rotation ticks, each row followed by its count of ticks
The counts run from 0 to 529.
[ -4 -43 -22 -10  -8  -4  21   4 -13   5  10  13 -22 -16  12  -1   7  13
   2   6  -1   3  -3 -12  -6  -9  33  13  -9  13   1  14 -14  -3 -17 -23
 -21  15  12  -5  -5   8   3   6 -16  -8  -1 -10  10   2   4 -12  -6  14
  -6  -7 -36  10] | 195
[ -5 -28 -27 -22 -10   4  21   7  -4  -6   3  21 -26 -10  14   3  16   5
  -5   8   0   6  -2  -4  -1  -8  14  17   4   0  -4  -2 -16  10 -25 -21
 -23  16  17 -15 -10  10   9   7  -7  -3 -17  -3   3  13  -5 -21  -5   6
   1 -14 -33  21] | 419
[ -1 -29 -14  -2 -13  -8  29   1   8  12   2  23 -24  -4  16  -1  19  13
 -13   0   5  -4   2 -10  -3 -18  12  11  -5  -5 -13  14 -19   6 -19 -23
 -25   7  10 -23 -13  -1   8   1 -10  -1  -5   5   6  18   7 -23  -9  -1
  -9 -12 -25   7] | 498
[  4 -41 -10  -6 -22   5  31   4  -1   7   4  15  -6   4  11   5  13  17
  -1   6   7   5   2  -2  -7  -6  12   2  -8   3 -26  16  -2  -9 -20 -22
 -27  10  20  -4 -24   0   0   5  -9  -1 -11   1   6  19   8 -20 -11   8
  -8 -10 -27   3] | 494
[ -8 -33 -28  -7 -10  -2  18   3  13  13  -2  15 -29 -14   6  -4   9   2
  -6  18   8  -7   7 -12  -5 -19  15  18   3   6  -9   9 -13   6 -26 -21
 -22  13  18 -19  -7  13   1   0  -6 -10 -15 -11   6  14  -1 -19  -5   8
  -4 -15 -26   5] | 141
[ -8 -32 -23 -14  -5   2  17   2   2   1  12  15 -19  -7  15   9  16   2
 -11  18  -3   1  -8 -12  -1 -16  12  13  -1   4 -12  -3 -11   2 -20 -18
 -30  13  10 -19   4  11  -2  -6  -6  -6  -1  -8   5  18  -6 -25 -10  14
   2 -19 -39  14] | 354
[-10 -44 -13  -1 -23   1  29  -5  -4   8   1   9 -16   1   7  -5   9  10
  -1  19   2  -7  -5  -6 -11  -8  21  23   3   4 -10  17  -2   6 -22 -21
 -24   8  24  -3 -14  18   4  -2  -3  -3 -10 -13   0  17  -4 -14  -5   6
  -8 -17 -26  10] | 136
[-17 -28 -20 -20  -6  -1  27   2   3   3   8  10 -26  -2  11 -12   6  12
  -7   0  -3  -3  -8 -11  -1  -9  17  25  -5   3   1  -8 -13   6 -29 -24
 -24  11  15 -19   1  10   4   2 -18 -11  -3 -22   2   6  -3 -21  -2  12
  -9  -4 -33  13] | 146
[-11 -37 -20 -11  -4  -4  26  -5  -9  -4   2  12 -23  -3  13   0   9  20
  -7   6   1  -4 -14  -6  -7 -18  22  20 -13  11   6  15  -7  13 -20 -18
 -24  17   9 -16   2   7   7   0 -14  -3   9 -10   1   9  -7 -17  -7   5
 -14  -6 -34  19] | 130
[ -6 -27 -26  -5  -2   1  15   7   4   1   3  10 -35  -2  19  10  20   6
  -6   5  -5  -3 -10 -12   4 -30   5  12 -13  -3 -14   8 -14   7 -22 -17
 -20  11   6 -28   6  -9   0  -6  -9  -3  -6   2   2  15  -6 -23 -17  11
 -10 -13 -31  13] | 289
[ -6 -33 -17  -8 -20  11  22  10   3   3  -1  -8 -19   5  14  -7  13   8
   5  10  -7 -11 -18   0  -1 -19  13  13 -18   1 -19  21  -5  -4 -20 -28
 -19   5  19 -18  -1 -10   2  -6  -2  -5  -6  -8  -5   9 -17 -13 -15  21
 -17 -10 -26   9] | 459
[-14 -35 -18 -18  -6   5  30   1  -4  -1  13   4 -19   1   9  -2  10  17
  -9   3  -2   7  -9  -8  -6  -1  15  13 -15  -4  -3  -5  -9   0 -27 -18
 -31  14   8 -13   0   2   1   4 -21  -2   2 -18   5  14  11 -27  -7  12
  -3  -4 -36  12] | 487
[-18 -45 -16  -1  -4  -5  33  -5  -8   2   1   4 -12   4  13  -1  10  21
  -2  11  -6  -8 -17  -5   1  -8  24  18  -8   1   0   6  -9   5 -19 -19
 -25  17   2  -9   2   5  -1  -9 -14  -6  10  -8   7  10   1 -20  -9  10
 -13 -11 -34  15] | 66
[ -1 -38 -13 -13 -20   8  29  11   2   9   6  20 -13  11  23  -1  11  11
  -1   0 -12  -3  -1 -12  -1  -6   3  11  -8   0 -27  12  -1 -11 -20 -27
 -15   7  21  -5 -16  -2  18   6 -15 -10 -21 -11   6   7  -9 -16 -11  11
 -10  -5 -21   0] | 154
[-16 -38 -19   7  -6   2  34  -6  -2  11  -6  -1 -16   8   1  -4   5  25
   4  13   2 -12 -12  -1   1 -18  20  21 -11   1  -8  18  -4   2 -23 -26
 -27   7   9 -10  -5  -6   3 -12 -10  -3  -4  -9  -2  16   0 -17 -11  12
 -26 -11 -27   7] | 508
[-16 -38 -11  -7  -3  -3  26  -1  -1   7  -1   5 -23  -6   9   2   0  27
   4   3  -2   0  -9  -5  -8 -12  19  17 -12  -2  -5   0 -10  -1 -24 -20
 -26  18   5 -20   3  -1 -10   2 -17 -10   0  -9   6  16  15 -18  -7   3
 -16  -6 -33  10] | 439
[ -7 -30  -7  -4 -16   0  26  -5   6  13  -4   9 -17  10  11   0   7  20
  -6   3   2 -12 -11  -7  -6 -24   7  21  -9  -4 -21  13  -4   3 -26 -26
 -29   3  17 -23  -6  -7   9  -2  -9 -12  -9  -6  -5  17  -6 -18 -15  -1
 -14 -11 -21   2] | 332
[ -1 -23 -19 -11 -14   1  29  -6  -3   8   2  21 -21  -1   5  -2  15  11
  -5  10  11  -1   4  -6  -1 -17   9  14   0   9  -8  12  -3   3 -26 -25
 -32  13  21 -14 -10  16   7   2 -11   1 -12 -12   3  24  -4 -22  -8   3
 -10 -11 -27   8] | 253
[-13 -36 -26  -8  -6  -5  27  -9 -10  -4   2  13 -28  -3  16   4  14  17
  -4   8  -5  -6 -17  -4   0 -13   7  15 -17   3   4  14  -1   7 -19 -14
 -20  16   2 -17   7   2   7  -1 -16  -5  13  -7   7  14 -12 -20 -13   9
 -16  -9 -30  15] | 129
[ -3 -46 -13   4 -19   3  23   5  -3  13   3  10 -11  -3  12   0  16   6
   5  19  -1  -5   1  -4   0 -14  14  11   4   3 -18  21  -5  -1 -20 -19
 -24  11  25   4 -14  13   6   4   0  -6 -11  -7  10  17  -4 -19 -17  11
  -2 -16 -29   8] | 73
[ -5 -37 -21 -15 -16  -5  31  -3  15   9   9  18 -24  -3  18   5  13  12
 -14  11  -6  -7   3 -12  -8 -10   4  14 -19  -3 -16   9  -7  -6 -15 -16
 -27  15   5 -21  -6   2   1  -2 -17  -7   0  -6   9  24   1 -23  -9   2
  -7 -13 -20  -7] | 433
[ -9 -26 -19  -8 -13   7  24   1  -5  11   1   7 -21   9   5  -6   4  12
  -8  11   6  -5  -3 -11  -7 -21  19  18 -19  14 -16  18   2   1 -30 -26
 -21   3  21 -12  -4   3   7  -6 -12   4 -13 -22  -8  12  -4 -15  -9  14
 -17  -7 -25   2] | 87
[ -4 -44 -14  -3 -22   4  29  -2  -4   5  -5  18 -15   0  12  -2  11  13
   7  15  -1  -7  -4  -1  -9  -5  14  19   6   4 -11  19  -3  -1 -23 -22
 -20   8  29  -3 -19  15   9   3  -1  -6 -15  -8   4  16 -12 -13  -6   7
  -9 -12 -22  10] | 137
[-13 -37 -21   2 -10   4  35  -2  -7   6  -5  -3 -21   7   7  -5   5  26
   9   6  -7 -11 -15   0   5 -11  14  18 -14  -6  -9  20  -2  -2 -20 -30
 -17   9   9 -15  -3  -9   7  -4 -13  -3  -4  -4  -1  12  -7 -13 -16  13
 -24 -10 -22   5] | 507
[ -8 -41  -5  -3  -8   2  18   4  -5  -2   2   8 -15   1  17  -2   9  13
   3   2   6  -1 -20   0  -8 -20  25  13  -2   9 -10   5  -6   7 -30 -22
 -21  14  21 -14  -4   4  -3   3  -1 -10  -2  -4  -3   9  -4 -17  -7  12
 -11  -9 -39  26] | 456
[-13 -42  -9   6  -9  -4  31   3   2   8   7   2 -22   5  17  -8  13  12
  -2  -1  -5  -8 -16  -9  -8 -14  25  14 -12  -1 -12   0 -13  -1 -24 -28
 -16   8  10 -18   1   3  -6  -9 -11  -7   5  -6   0   6   8 -18  -9  19
 -14  -8 -34  12] | 391
[ -7 -43 -14  -3 -15   4  33   5   5   1  -4   6 -13  11  16 -10  11  19
   4   2  -2 -15 -12   5   4 -15   3  15 -18  -9 -13  28   3   4 -19 -20
 -19   9  19 -11 -11  -7  12  -4  -8   0  -3  -6   2  17  -8 -18 -11   7
 -18  -3 -22   8] | 6
[-13 -27 -12  -5 -12   9  27   3 -10  11   5  -4 -17   9   9  -6   7  10
   1  13 -11  -6 -12 -11   0 -19  15  23  -6   5 -13   9  -7   1 -27 -27
 -22   2  27 -13   3   6   1 -11  -4   0 -11 -26  -1  18  -4 -17 -11  18
 -11 -10 -30  11] | 524
[-14 -41 -10 -11 -16   5  33   4   7   6   5   1 -10  18  10 -10   7  20
 -11   3   3  -2 -15  -7  -8  -7  16  18 -14   0 -14   2  -2   2 -28 -27
 -25   2  17 -12 -10  -2   6  -4 -15  -3  -2 -17  -7   7   2 -20  -7  17
 -13  -6 -27   8] | 215
[-10 -35 -17  -2 -24   3  28   0   8  19   0   4 -25   7  14  -1   4  15
   3  13 -11 -12  -3  -8  -9  -5   4  20 -10 -10 -23  10   0 -11 -19 -26
 -18   5  16 -16  -9  -1   5   1 -13 -10 -16  -9   3  14  -4 -16 -17  13
 -13 -14 -13 -11] | 267
[-18 -33 -24  -9 -15  12  29   9  -1   5   0  -5 -24  11   9  -1  -2  24
   3   8 -14  -3 -12  -8   0  -3   8  24 -14 -14 -15   3  -7  -2 -22 -28
 -17   7  13 -16  -5 -10   6  -8 -13  -2 -20 -11  -2  12   0 -16 -10  15
 -18  -9 -18   3] | 102
[ -4 -47 -15   2 -11  10  19  17   1   6   0   2 -11   9  18   6   9  12
   8   8  -5  -1  -8  -3   8 -13   5   5 -11   0 -30  19   3  -7 -27 -20
 -18  10  22   0 -15 -10   5  -2  -7  -5 -20  -3   4   8  -2 -17 -17  21
 -15 -10 -29   6] | 282
[  2 -41 -22  -7 -19   4  30   3   2   5   5  25 -24  -3  16  12  11  13
   5   8   0   1   6  -7  -2  -6   3   7 -11   4 -24  16   3 -18 -18 -21
 -18  16  14  -8 -17   2   3   1 -14  -4 -23   0  11  19  -1 -16  -8   6
 -13 -13 -19  -3] | 431
[-16 -36 -17 -14  -7  10  22   1  -4  -4   6  -5 -15  10  11  11   6  23
   5  11 -15  -6 -22  -6   2  -9  13  16 -19  -3 -16   7  -5  -7 -16 -21
 -26  14   5 -16   2 -11  -3  -8 -10  -7   2  -8   0  12  -8 -14 -14  15
 -15 -13 -32   7] | 230
[ -7 -41 -25  -5  -9  -5  28   5  -4   3   3  16 -34 -10  22   3   7  20
  10  -5 -17   2  -7  -7   0  -7   5  12 -14 -13 -10   4 -10  -7 -19 -23
 -13  17   3 -20   3  -6   0   7 -19 -10 -11   3  13  10   4 -17 -11   5
 -16  -6 -21   5] | 437
[-12 -43 -25 -10  -9   1  12  11 -13   2   6  11 -39  -6  25   3   4   9
   2   3 -23   2 -10 -11  -5  -9   5  19 -13  -4  -7   6 -10   1 -23 -17
  -6  12  14 -14   5   3   8   6 -19 -12 -16 -11   8   2  -4 -14  -8  15
 -10  -9 -23   9] | 32
[-11 -36 -33  -4  -6  -4  25  -1  -2   0   5  16 -39  -8  18   4  13   8
 -11  11 -11  -8   2 -10  -3 -12   3  22 -13  -5  -1  10  -9   9 -18 -11
 -15  17   9 -15   0  11   4  -6 -14   1 -10  -9   9  18  -5 -18  -7   5
  -9 -15 -23   6] | 305
[  0 -27 -27  -6  -9  -3  21  -2   1   9   3  13 -20  -9   4   6  24  10
  -9  17   8  -2  -1  -9   2 -22  18  10  -7   6  -4  18 -18   1 -13 -24
 -31   9   7 -17  -6   1   8  -2  -9   0   1   1   8  15  -1 -22 -20   6
  -4 -16 -32  10] | 125
[ -3 -40 -22  -8 -12  -5  27   7  -3   5   3  23 -26 -15  21   4  11  16
   8  -3 -11   1  -3  -8  -1  -2  13  11  -4 -10  -8   3 -16  -8 -16 -25
 -17  16   7 -14  -8   0   6  11 -17 -13 -14   8  14   6   4 -13 -11   4
  -9  -8 -26  10] | 436
